Named moves (each a turn or a mirror), then the moves between two rows, first move first; the first pair answered
T:
[ 6  4  3  1 -4 -6  1  2 -6 -6  4  4  4  3 -2 -1  2 -1  1] -> [-1  1 -1 -2  3  0 -6  7  0  3 -6 -2  0  4 -2  4  1  7  0]
[ -3   1  -3  -8  -7   0  -1   3 -12   3   3   2  -9   2  -9  -6  -2   2
  -8] -> [ -4   2  -2  -7  -8   0  -1   2 -13   3   2   2 -10   2  -8  -5  -2   2
  -8]
[-5  0 -1  4  3  8 -2  1 10 10 -5 -8 -5 -8  4  3  2  4 -1] -> [ 5  2  3  9 -6 -1  8 -5  1 -1  7  1  2 -9  7 -5  3 -8  1]
S:
[  1 -11   1  -9  -8  -5   5   5  -9 -12  -1  -1   2   5 -12 -10  -5  -5
  -6] -> [  2 -11   1  -9  -7  -5   6   5  -8 -12   0  -2   3   6 -12 -10  -5  -6
  -6]
[  8 -19   2   0   5  -4   7 -13 -13  -5   8  12 -12   2   8   0  18  -3
   6] -> [ -1   4  -3  -2  -1   0 -17   0  10  -8  -6 -13   1  -1 -20   6  -3  16
 -14]
[  1 -12 -14 -13  -2  -4   7   5 -14   2   1   9  -6  23 -16  16   4   9
  -1] -> [  0 -11 -15 -13  -3  -4   5   6 -10   2  -1   6  -5  23 -19  18   1  11
  -2]
[ -8  -8   5  -6  19  13   3   1  12  25   0  10 -14 -14   4  15   3  15
  -2] -> [-11  -7   4  -6  17  13   1   3  14  25  -1   9 -12 -14   0  15   2  18
  -3]
R:
[ -7  11  -5   8 -15   4  -5  -1   9   2  -4   2   0  -8   0  -4  -5  10
 -14] -> [ -1   3  -6  -4 -15  -5   0  10  -3  -3   3   9  -3  12 -10  -3  -3  11
 -10]
[  1  12  -5   6   0   4   0  -6  10   1  -2   2   0 -11   7  -6 -13  -2
  -3] -> [  8  12  -6  -1  -5  -6   2   6   2  -9   4   5   2   6  -8  -6 -13  -1
  -3]
[-10  14  -9   2   5  17  -9   9  10   1  -7 -15   0  -6   3   3  -8  -2
   2] -> [ -3  13 -11  -7   0   7  -8  21   0  -8  -2 -11   1  11 -12   2  -8   1
   2]
Now pairs of rows:
(two moves a pair)
[ -5 -11  -4  -6   7   8 -12  21  -8   1 -10   3   4   2  -5   5  -5   2
   3] -> [  3   0  -1   0  -5  -2 -10  17 -10 -13   1   5  15  -1 -11  -2  -8  -3
  -1]
T S
[  1  17  -5   4  -2   1   4  -6  -1   3  -6 -10  -5  -4  -5  -2  -5   3
 -16] -> [  7  11  -1   7  -1  -3  13 -12  -9   2   3  -1  -7  -4   3  -7   1  -6
 -10]
T S
[  1  -5   7   5  -1  -3  -2 -11  -3  -5  -4   5   4   0   5  -3   3  -6
   5] -> [  0   2   7   6  -4  -3  -6 -10   0  -7  -5   1   9  -1  -1  -2  -2  -4
   0]
R S
[-18  -7  -8  -9  -5   0 -11   3  -7   3   2  -2  -3  -1   3   8   5  12
   0] -> [-13   3  -6  -5 -17  -8 -10   1  -8 -10   9  -1   6  -2  -4   3   0   7
  -4]
T S
[ -5 -15  -4   2 -15  16  -2  -1  12  17  -3 -23   6 -15   7   6   1  -2
 -15] -> [  4 -28  -5 -15 -15   3   5  16  -6  10   6 -15   0  14  -6   8   7  -1
  -6]
R R
[-16 -24  -1 -10   2   7  -4  -5   3   6 -21  10 -11  -9   8   5   4  17
  -1] -> [ -5  -8   9   5 -17  -6   4 -22   1 -14  -2  18   5 -24  10  -9   2   2
  -3]
T R
[  3  13   2  -1  -8  -4   0   3  -5 -11   0  -3   8   9 -11   1  -8   4
   2] -> [ -7   0  -2  -7   6   7  -3   6  -3   4 -12  -3  -4  11  -3  10  -2  10
   5]
S T
[ -9  -5  -5  -6  17   7 -10   5   3  11 -13 -10  -9  -5   4   3   2   7
  -5] -> [  7  -6   3   0   7  -6   8  -7 -14  -2   8   7  -6  -6  13  -8  10 -12
   4]
S T
[-5 -5  0 14  6  8  2  0 -5 -7  1 17 -4 -4  8  1 14 -9 11] -> [ -6   1  -6   3   3   4  -8  18  -3 -13  -4   8   2  12 -17   5   5   4
   4]
S R
[ -3  15  -5   0  -6   0 -12   3  13  -7  -6 -15  13  -6 -15   0  -9  12
 -11] -> [  7 -10  -6 -15   2  -9   2  13 -12  -6   4   4  -4  22 -11   1   6   7
   5]
R S
[ -4  -5  -5  10  13  -2   5 -11   9   0  -3   4  -5   7  -1  -4 -11 -14
  -1] -> [ -4   0  -6   6  10  -6   0  -5   9  -4  -4   0  -1  13 -13  -3 -15 -11
  -4]
S R
[  0 -13 -14  -5   5  -6   4  12  -7   0  -2   0  -9  18  -6   5   0   9
   4] -> [  4  -1 -13  -2  -3 -10   1  13  -4  -6   1  -3  -1  17 -15   3  -5   9
  -3]
T S
[  5   5  -3  -6  -5  -1 -13   4   3 -13   3  -2  16   8 -21  -1 -13   3
  -6] -> [  2 -10  -6 -14   6   5 -13  10  -3  -3  -3   1   4  19 -17   5  -8   7
   0]
R S
[ -2   2   1   1  12  -2   8  -4  -8  -5   8  18   4   4  15 -13  12  -5
  18] -> [ -4  23   0   3   1  -4  -5   3   6 -16   5   3  20   2  -8 -12  -3   6
   3]
S T
[-11  -4  -4  -9   3   5 -10   8   7  14 -13  -9  -5  10  -7  11  -3  10
  -3] -> [  4  12   4  -1 -18 -14  -1   1  -1 -10   8  -1  12   6 -16  -2  -7  -2
  -5]
T S
[ 10  16   0   3 -13   0   1 -12  -2  -9  18   4  -2 -13  11   1   3  -7
   4] -> [ 12   7  -1  -2 -10  -2   7  -8  -9  -8  21  10  -8  -3  11   2   8  -8
  10]
R R
[  0  -5 -10   7 -11   1  -2  -1  22 -13  -7 -12  12 -22 -12  -8  -5   6
  -5] -> [ 11 -23 -10  -5  -8 -13  10  11  -1 -17   3   3   3   5 -14  -6   7   1
   8]
R S
